(in the rows, 128 means zero)
The rows of Y fall into 3 groups, which share some directions, and each row is roughly a mix of its group's hidden directions.
Y:
[[105 123 138 108 175 142 162 120  86 128 140 118]
 [ 90 132 161 102 168 162 111 132 123 137 111 132]
 [179 170 112 142 152 132 113 138 124 149 119 146]
 [115  98 172 150  97 106 128 126  98 154 140 137]
 [107 139  99 123 136 147  76  93 114 112 147 118]
 [100 118  80 101 142 126  93 112 124 107 146 111]
 [140  94 140  83 101 122 156 151 136 118 124  97]
 [157 139 108 154 148 137  88 106 158 143 155 146]
 [172 176 118 140 163 130 117 116 116 151 133 127]
 [144 135 158 155 132 153 133 150 127 171 107 164]
 [146 129 142  69 159 126 154 111 125 127 103 116]
 [148 132 135 148  89 135 141 167 132 161 104 158]
 [142 133 157 136  76 140 119 173 122 112 128 144]
 [ 76  81 116 132 145 112 138 124 111 129 138 105]
 [106  96 143  92 115 117 161 124 111  97 138  98]
 [122 100 104  93 114 136 135 110  93 101  89 129]
 [135 145 166 114 141 159 160 162 153 133 101 122]
 [155 132  94  97 119 122 128 108  91 102 125  93]
 [141  97 123 106  93 111 117 127 102  94 119  90]
 [105 132 132 128 174 110 170 120 132 162 147 110]
 [149 120 143 163 127 134  84 146 159 107 147 154]
 [122 107 119 117 107 158 142 140 101 174 153 158]
 [117  88 157  96 100 127 151 150 135  98 144 114]
 [117 119 112  97 131 145 170  86 116 136 160 116]
 [173 138 159 152 116 103 123 157 156 122 120 150]
 [176 145 149 160 105 143 115 144 143 151 123 154]
 [ 91 119 123  91 146 112 149 100 133 109 145  90]
 [ 88 127 138  90 125 149 163 138  91 127 145 115]
 [ 98 107 119  71 120 140 140 116 115 146 139  98]
 [138 163 136 130  76 118 129 119 140  85 147 135]
 [126  84 116 104 110 111 159 123 111 122 135  82]
 [157 189 126 154 138 134 112 105 127 137 149 129]
 [159 146 122 116 161 113 166 161 129 164 125 127]
 [135 154 123 145 168 106 120 119  84 132 156 103]
 [126  98 126 104 115  98 148 109 128 106 151  80]
 [121 151  70 117 145 140 126  88 107 123 117 122]
 [148 120 178 152 113 150 127 172 120 142 133 138]
 [111 112 148  74 129 112 161 143 138 110 133 101]
 [ 62 101 127 126 134 133 113 124 151 109 122 147]
 [142 121  84 150 139 109 160 128 106 125  83 124]
 [146 113 104 159 139 111 107 167 139  84 126 144]
 [133 132 155 174 137 112 159 162 126 162 116 138]
 [137 153  97 117 170 134 165 118 109 148 100 121]
 [ 98 145 118 120 166 130  94 113 106 114 168 113]
 [134 123  80 150  82 121 110 125 124 104 150 110]
 [138 133 144 142 199 139 101 118 134 131 140 129]
 [110 137 166 111 180 136 127 152 136 147 112 151]
 [155 156 189 132 131 127 141 134 132 161 132 141]
 [ 89 134 112  83 138 136 153 124  91 127 132 103]
 [162 136 174 125 118 118 156 152 165 147 135 135]
 [ 92 110 136 149 121 110 152 162 164 160 139 132]
 [114 154 112 107 173 136 139  83 100 119 133 128]
 [141 116 154 125 182 161 138 112 135 157 147 135]
 [128 131 143 134 122 179  95 116 105 135  91 154]
 [146 146  94 139 140 133  85  92  97 109 121 128]
 [141  91 122 156 103 126  98 126 129 119 165 165]
 [111 149  93 145 102  91  91 116 103 122 141 123]
 [108 121 137 153 133 126 154 146 160 157 113 177]
 [122  91 114 127  97 131 166 124 115  87 104 114]
 [ 62 116 139 144 128 144 142  95 115 131 125 138]
 [104 105 144  99 109 109 175 131 163 118 137 116]
 [100 140 148 153 129 149 100 129 164 118 165 154]
 [121  96 105  98 106 118 100 126 112  92 136  93]
 [133 126  88 168  85 136 101 130 105 115 136 130]
 [144 140 176  79 146 129 149 147 122 125 109 129]
 [129 147 119 130 136 156  63 113 107 138 147 123]
 [157 121 135 133 119 105 164 173 157 156 143 124]
 [ 92 130 145  92  83 145 143 137 128 115 155 110]
 [161 125 181 137 102 138 147 158 133 149 118 139]
 [162 101 148 161 168 133 128 110 133 150 136 154]
 [104 125 135 111 160 129 155  90 106 144 141  87]
 [130 122 111 151 107 124  92 176 119 100 124 159]
 [141  81 168 130 146 147 146 110 144 114 156 139]
 [151 164 146 158 164 123  97 125 163 127 120 121]
 [120 116 136  98  94 111 148 126 153 100  93  96]
 [129 140 119  97 170 117 150  95 101 131 132  92]
 [106 135  95 125  89  89 128 133  94 111 107 117]
 [140  93 147 117 182 121 133 114 134 132  90 115]
 [ 98 133  77 121 150 134  87 108 135 118 146 127]
 [ 97 132  96 113  76 109 128 125 102 107 144 119]
 [152 149 148 148 151 141  95 112 174 146 146 128]
 [156 138 154 129 141 132 110 130  65 141 125 104]
 [100 104 107  88 125 103 174 123 148 130 124 114]
 [152 128 106 144 105 116 160 127 133 162  78 130]
 [151 129 162 141 133 143 163 165 122 165 112 145]
 [160 126  96 133 102 125  94 148 100 106 142  99]
 [144 120 130 120 101 157 192 138 133 139 126 146]
 [151 154 141 150 179 156 112 139 147 148 136 144]
 [ 97 123  85 113 169 105 133 113 107 111 135 109]
 [107 103  78 142 127  88 150 137 138 122 108 114]
 [153 149 162 136 135 162 128 145 116 177 124 146]
 [143 162 147 151 176 147  99 136 147 146 138 134]
 [118 131 118 102 178 114 137  88 100 125 126 103]
 [140 146 147 149 134 150  81 154 149 148 150 154]
 [157 117 161 123 123 120 160 156  93 157 108 111]
 [123  96 100  98  84 129 132 155 124  98 119 113]
 [136 124 127  96  84 147 173 126 160 134 115 119]
 [134  96 147 112  95 129 185 125 137 115 110 124]
 [122 100  97 109 119  93 106 152 163 101 140 121]
 [145 105 158 133 128 164 165 121 146 121 166 149]
 [173 151 167 105 128 130 108 125  99 154 127 117]
 [151 116 153 164  92 128 116 159 141 146 120 162]
 [143 120 172 129 117 103 132 172 165 134 144 140]
 [ 89 127 133 108 140 105 108 105 128  97 169 106]
 [122 115 181 102 100 160 155 121 123 114 141 124]
 [101  95 184 120 124 130 126 149 118  97 140 122]
 [147 136 132  94 191 128 133 131 125 154 115 114]
 [134 130 164 149 123 156 102 166 114 143 108 161]
 [ 73 122 100 113 159 137 123 122 145 117 161 133]
 [ 99  96 100 135 118 125 176 122 109 110 105 110]
 [158 133 111 140 148 141  97 156 168 101 107 146]
 [136 142  88 146  82  99  97 129 128 147 115 138]
 [122 133  95 124 133 119 183 100  93 141 116 126]
 [134 126  97 109 131 128 192 104 113 126 110 120]
 [118  93  89 139  92 117 148 135 151 103 103 124]]

Here is one row from each group, named. Which group is each of the other rows in?
[116 128  96 125 158  96 112 106  86 149 107 116]	<60>
[165 145 169 144 127 165 120 147 110 151 122 148]	<112>
[134 111 165  95 106 139 143 183 130 128 117 124]	<71>

[140  86 128 122  93 113 151 152 104 117 105  97]	<112>
[123 155  90 124 128 134  80 109 127  93 144 112]	<71>
[168 144 151 149  85 130 108 142  96 109 135 131]	<71>
[147 112 181 155 136 135 109 117 162 140 151 137]	<60>
[102 109 111  95  68 133 133 144 120 114 138 127]	<60>
[153  97  94 143 123 120 155 113 101 158 117 159]	<60>
[128 126 132 162 109 139  77 161 151 121 132 156]	<71>
[139 155 102 158 106 158 118 149  91 141 113 153]	<71>
[121 119  97 111 149 114 121 102  89 111 140  83]	<71>
[142 165 129 126 193 116 126 134 133 151 130 138]	<71>
[128 158 121 105 148 149  77  95 114 133 150 125]	<112>
